In the data rows, zero lies at 4.5, halfway between 4 and 5.
Every row has a hidden score from 0 to 20. What is each row's score? 10 is about the middle. The score is a weighted sum of the row's numbers plus the product of two more (or one squared), each taken from its middle value.
5 & 5 & 2 & 6 & 7 & 4 & 5 & 4 & 4 & 3 & 6 & 4 & 4 & 5 & 3 & 5 \\ >> 8
4 & 5 & 6 & 6 & 3 & 6 & 6 & 6 & 6 & 5 & 3 & 5 & 5 & 4 & 7 & 5 \\ >> 10
3 & 5 & 4 & 5 & 6 & 5 & 4 & 7 & 6 & 3 & 6 & 3 & 5 & 5 & 5 & 5 \\ >> 11
6 & 7 & 5 & 5 & 4 & 4 & 3 & 6 & 5 & 4 & 3 & 4 & 6 & 5 & 6 & 5 \\ >> 6
4 & 2 & 3 & 5 & 6 & 3 & 5 & 4 & 1 & 4 & 4 & 3 & 5 & 3 & 5 & 4 \\ >> 15
4 & 6 & 6 & 3 & 6 & 5 & 5 & 4 & 4 & 4 & 4 & 7 & 4 & 5 & 3 & 6 \\ >> 11
5 & 6 & 4 & 3 & 1 & 4 & 6 & 6 & 7 & 3 & 6 & 4 & 4 & 4 & 5 & 2 \\ >> 5
6 & 6 & 6 & 6 & 6 & 5 & 1 & 4 & 6 & 4 & 6 & 4 & 4 & 6 & 7 & 4 \\ >> 10
6 & 3 & 5 & 7 & 6 & 5 & 4 & 4 & 5 & 5 & 7 & 5 & 4 & 4 & 3 & 3 \\ >> 11
7 & 3 & 6 & 5 & 3 & 3 & 3 & 6 & 6 & 5 & 4 & 5 & 5 & 5 & 4 & 5 \\ >> 10
6 & 3 & 3 & 6 & 7 & 5 & 4 & 5 & 3 & 5 & 3 & 4 & 5 & 5 & 4 & 4 \\ >> 10
5 & 5 & 4 & 3 & 4 & 3 & 4 & 4 & 5 & 3 & 4 & 5 & 5 & 5 & 6 & 6 \\ >> 8
3 & 4 & 1 & 3 & 3 & 4 & 9 & 3 & 4 & 4 & 4 & 6 & 4 & 4 & 3 & 3 \\ >> 13
7 & 5 & 6 & 6 & 3 & 6 & 4 & 5 & 5 & 9 & 5 & 5 & 4 & 5 & 5 & 4 \\ >> 6
4 & 3 & 1 & 5 & 5 & 3 & 7 & 3 & 2 & 3 & 5 & 6 & 6 & 2 & 3 & 3 \\ >> 16
6 & 6 & 4 & 5 & 5 & 5 & 5 & 5 & 7 & 1 & 6 & 4 & 5 & 5 & 4 & 3 \\ >> 12
2 & 4 & 4 & 5 & 4 & 4 & 7 & 3 & 5 & 5 & 4 & 6 & 5 & 4 & 2 & 6 \\ >> 9
9 & 7 & 5 & 7 & 5 & 4 & 2 & 3 & 6 & 4 & 8 & 5 & 3 & 5 & 6 & 3 \\ >> 8
4 & 2 & 2 & 4 & 5 & 5 & 7 & 3 & 3 & 4 & 4 & 6 & 6 & 4 & 3 & 5 \\ >> 9
7 & 5 & 7 & 5 & 4 & 5 & 5 & 6 & 5 & 6 & 8 & 7 & 5 & 5 & 4 & 4 \\ >> 10
1 & 4 & 4 & 4 & 8 & 6 & 6 & 6 & 6 & 3 & 6 & 2 & 3 & 4 & 2 & 3 \\ >> 18
4 & 3 & 2 & 5 & 5 & 5 & 6 & 5 & 5 & 6 & 4 & 3 & 5 & 5 & 3 & 7 \\ >> 7
4 & 5 & 5 & 3 & 4 & 4 & 1 & 5 & 3 & 7 & 3 & 4 & 5 & 4 & 5 & 7 \\ >> 8
3 & 4 & 1 & 4 & 3 & 3 & 4 & 3 & 4 & 2 & 4 & 5 & 3 & 5 & 3 & 7 \\ >> 9
3 & 6 & 3 & 5 & 3 & 7 & 6 & 3 & 5 & 4 & 1 & 7 & 5 & 2 & 2 & 6 \\ >> 14
6 & 3 & 3 & 5 & 4 & 3 & 3 & 7 & 5 & 4 & 5 & 4 & 3 & 4 & 4 & 2 \\ >> 11
5 & 5 & 3 & 5 & 3 & 5 & 5 & 4 & 5 & 7 & 7 & 3 & 4 & 2 & 3 & 3 \\ >> 8
3 & 8 & 6 & 5 & 2 & 4 & 4 & 4 & 5 & 5 & 3 & 6 & 5 & 5 & 4 & 5 \\ >> 5
4 & 8 & 3 & 5 & 3 & 4 & 5 & 4 & 4 & 3 & 5 & 5 & 3 & 3 & 4 & 1 \\ >> 16
4 & 2 & 5 & 3 & 7 & 4 & 3 & 4 & 2 & 2 & 3 & 3 & 4 & 6 & 4 & 6 \\ >> 18
2 & 4 & 5 & 4 & 4 & 7 & 4 & 5 & 5 & 5 & 1 & 3 & 4 & 5 & 5 & 5 \\ >> 9
1 & 5 & 4 & 4 & 5 & 6 & 5 & 4 & 5 & 3 & 1 & 3 & 4 & 5 & 4 & 5 \\ >> 10
6 & 2 & 3 & 5 & 5 & 3 & 5 & 5 & 4 & 4 & 4 & 4 & 5 & 4 & 7 & 3 \\ >> 15
7 & 7 & 5 & 7 & 4 & 3 & 3 & 6 & 3 & 9 & 6 & 4 & 5 & 3 & 4 & 4 \\ >> 10
4 & 7 & 6 & 6 & 6 & 6 & 6 & 3 & 5 & 5 & 4 & 6 & 4 & 4 & 3 & 5 \\ >> 10
1 & 3 & 4 & 4 & 5 & 3 & 8 & 5 & 5 & 4 & 5 & 5 & 5 & 5 & 4 & 6 \\ >> 10
5 & 2 & 2 & 4 & 8 & 4 & 3 & 4 & 4 & 4 & 7 & 2 & 3 & 5 & 5 & 3 \\ >> 12
6 & 4 & 7 & 6 & 6 & 5 & 4 & 5 & 4 & 7 & 5 & 3 & 5 & 5 & 6 & 2 \\ >> 13
4 & 6 & 3 & 8 & 6 & 4 & 6 & 4 & 3 & 5 & 7 & 5 & 4 & 4 & 2 & 3 \\ >> 8
5 & 6 & 3 & 5 & 5 & 7 & 3 & 4 & 6 & 6 & 5 & 3 & 2 & 5 & 5 & 4 \\ >> 8
6 & 8 & 9 & 4 & 1 & 3 & 4 & 6 & 6 & 7 & 4 & 5 & 5 & 5 & 5 & 5 \\ >> 6
3 & 6 & 4 & 5 & 7 & 4 & 5 & 5 & 5 & 5 & 5 & 3 & 5 & 6 & 3 & 6 \\ >> 13
5 & 4 & 3 & 4 & 6 & 5 & 7 & 4 & 4 & 3 & 3 & 4 & 6 & 4 & 5 & 5 \\ >> 9
6 & 8 & 5 & 8 & 3 & 6 & 7 & 3 & 6 & 9 & 6 & 7 & 3 & 4 & 3 & 1 \\ >> 13
3 & 4 & 7 & 6 & 5 & 4 & 4 & 3 & 4 & 4 & 1 & 6 & 6 & 7 & 5 & 9 \\ >> 13
6 & 3 & 5 & 4 & 6 & 3 & 5 & 4 & 6 & 7 & 9 & 6 & 5 & 4 & 6 & 2 \\ >> 12
3 & 5 & 5 & 3 & 4 & 3 & 4 & 6 & 5 & 4 & 6 & 3 & 5 & 4 & 7 & 5 \\ >> 8
5 & 4 & 3 & 4 & 6 & 5 & 5 & 4 & 5 & 2 & 4 & 4 & 5 & 4 & 6 & 6 \\ >> 10
5 & 3 & 3 & 3 & 6 & 4 & 2 & 6 & 3 & 3 & 4 & 1 & 4 & 4 & 6 & 3 \\ >> 10
4 & 5 & 6 & 4 & 3 & 6 & 3 & 6 & 7 & 6 & 4 & 5 & 4 & 5 & 6 & 6 \\ >> 7
4 & 2 & 8 & 8 & 2 & 6 & 4 & 6 & 3 & 6 & 2 & 4 & 6 & 1 & 5 & 7 \\ >> 13
4 & 3 & 4 & 4 & 4 & 4 & 5 & 4 & 4 & 6 & 4 & 6 & 5 & 4 & 5 & 2 \\ >> 12
3 & 3 & 2 & 4 & 7 & 3 & 1 & 6 & 2 & 0 & 3 & 0 & 5 & 5 & 8 & 6 \\ >> 9
3 & 2 & 4 & 6 & 5 & 4 & 6 & 4 & 3 & 6 & 3 & 4 & 5 & 4 & 2 & 5 \\ >> 11
4 & 2 & 0 & 1 & 9 & 3 & 5 & 6 & 3 & 4 & 8 & 1 & 3 & 5 & 4 & 1 \\ >> 13
6 & 5 & 5 & 5 & 6 & 5 & 7 & 4 & 5 & 5 & 7 & 6 & 5 & 3 & 2 & 3 \\ >> 10
5 & 7 & 2 & 5 & 9 & 3 & 5 & 2 & 2 & 6 & 5 & 6 & 4 & 6 & 3 & 3 \\ >> 11
5 & 5 & 3 & 5 & 4 & 5 & 5 & 3 & 4 & 5 & 3 & 4 & 4 & 5 & 5 & 4 \\ >> 9
2 & 7 & 7 & 4 & 3 & 4 & 3 & 4 & 6 & 4 & 4 & 5 & 4 & 6 & 3 & 5 \\ >> 14
4 & 2 & 2 & 3 & 7 & 3 & 4 & 4 & 2 & 5 & 6 & 4 & 4 & 3 & 5 & 3 \\ >> 16
7 & 5 & 6 & 6 & 3 & 6 & 3 & 5 & 5 & 5 & 5 & 3 & 4 & 4 & 6 & 4 \\ >> 6
3 & 2 & 2 & 3 & 5 & 0 & 4 & 3 & 2 & 3 & 4 & 5 & 6 & 6 & 4 & 6 \\ >> 10
4 & 4 & 3 & 4 & 6 & 4 & 6 & 3 & 5 & 4 & 5 & 3 & 3 & 6 & 6 & 6 \\ >> 10
3 & 6 & 5 & 3 & 4 & 4 & 5 & 3 & 4 & 6 & 4 & 4 & 5 & 5 & 6 & 5 \\ >> 8
6 & 6 & 4 & 2 & 7 & 5 & 4 & 5 & 4 & 3 & 5 & 3 & 5 & 4 & 6 & 4 \\ >> 9
2 & 5 & 3 & 6 & 4 & 5 & 5 & 5 & 7 & 4 & 3 & 5 & 4 & 4 & 4 & 5 \\ >> 11
4 & 2 & 2 & 3 & 7 & 2 & 5 & 4 & 2 & 2 & 4 & 4 & 5 & 5 & 4 & 7 \\ >> 11
6 & 5 & 6 & 5 & 3 & 5 & 4 & 4 & 5 & 6 & 5 & 6 & 5 & 3 & 5 & 2 \\ >> 10
4 & 3 & 2 & 3 & 5 & 2 & 5 & 5 & 2 & 5 & 5 & 4 & 5 & 5 & 4 & 4 \\ >> 8
6 & 7 & 2 & 3 & 6 & 4 & 3 & 5 & 4 & 1 & 5 & 3 & 4 & 5 & 4 & 3 \\ >> 7
5 & 5 & 6 & 6 & 4 & 7 & 1 & 7 & 5 & 7 & 2 & 0 & 5 & 5 & 9 & 6 \\ >> 6
2 & 7 & 5 & 4 & 3 & 6 & 3 & 4 & 5 & 3 & 2 & 2 & 5 & 5 & 7 & 8 \\ >> 5
6 & 3 & 4 & 4 & 6 & 5 & 4 & 5 & 4 & 3 & 6 & 5 & 5 & 6 & 4 & 3 \\ >> 17
7 & 2 & 2 & 3 & 3 & 3 & 3 & 3 & 3 & 4 & 7 & 2 & 5 & 2 & 8 & 2 \\ >> 14
7 & 6 & 7 & 6 & 6 & 5 & 3 & 6 & 5 & 5 & 7 & 5 & 4 & 3 & 6 & 4 \\ >> 10
5 & 5 & 4 & 4 & 3 & 5 & 4 & 4 & 5 & 2 & 4 & 5 & 4 & 5 & 5 & 7 \\ >> 6
3 & 2 & 1 & 3 & 4 & 3 & 5 & 8 & 5 & 3 & 5 & 2 & 4 & 5 & 5 & 6 \\ >> 7
7 & 3 & 4 & 6 & 3 & 5 & 3 & 4 & 3 & 7 & 3 & 3 & 5 & 2 & 5 & 4 \\ >> 15
4 & 5 & 6 & 7 & 6 & 4 & 2 & 6 & 4 & 5 & 3 & 2 & 5 & 4 & 7 & 5 \\ >> 11
7 & 5 & 8 & 5 & 5 & 6 & 5 & 4 & 5 & 6 & 6 & 6 & 5 & 4 & 5 & 2 \\ >> 12
8 & 7 & 5 & 3 & 2 & 4 & 3 & 2 & 5 & 6 & 6 & 6 & 4 & 5 & 7 & 4 \\ >> 7
3 & 6 & 3 & 3 & 2 & 3 & 5 & 5 & 3 & 4 & 2 & 3 & 6 & 6 & 5 & 5 \\ >> 4
5 & 5 & 5 & 2 & 4 & 6 & 4 & 6 & 5 & 3 & 2 & 4 & 5 & 6 & 6 & 5 \\ >> 10
4 & 4 & 4 & 3 & 3 & 6 & 6 & 5 & 5 & 4 & 5 & 5 & 4 & 3 & 4 & 2 \\ >> 9
4 & 4 & 4 & 5 & 6 & 4 & 4 & 5 & 4 & 6 & 5 & 4 & 4 & 4 & 2 & 5 \\ >> 10
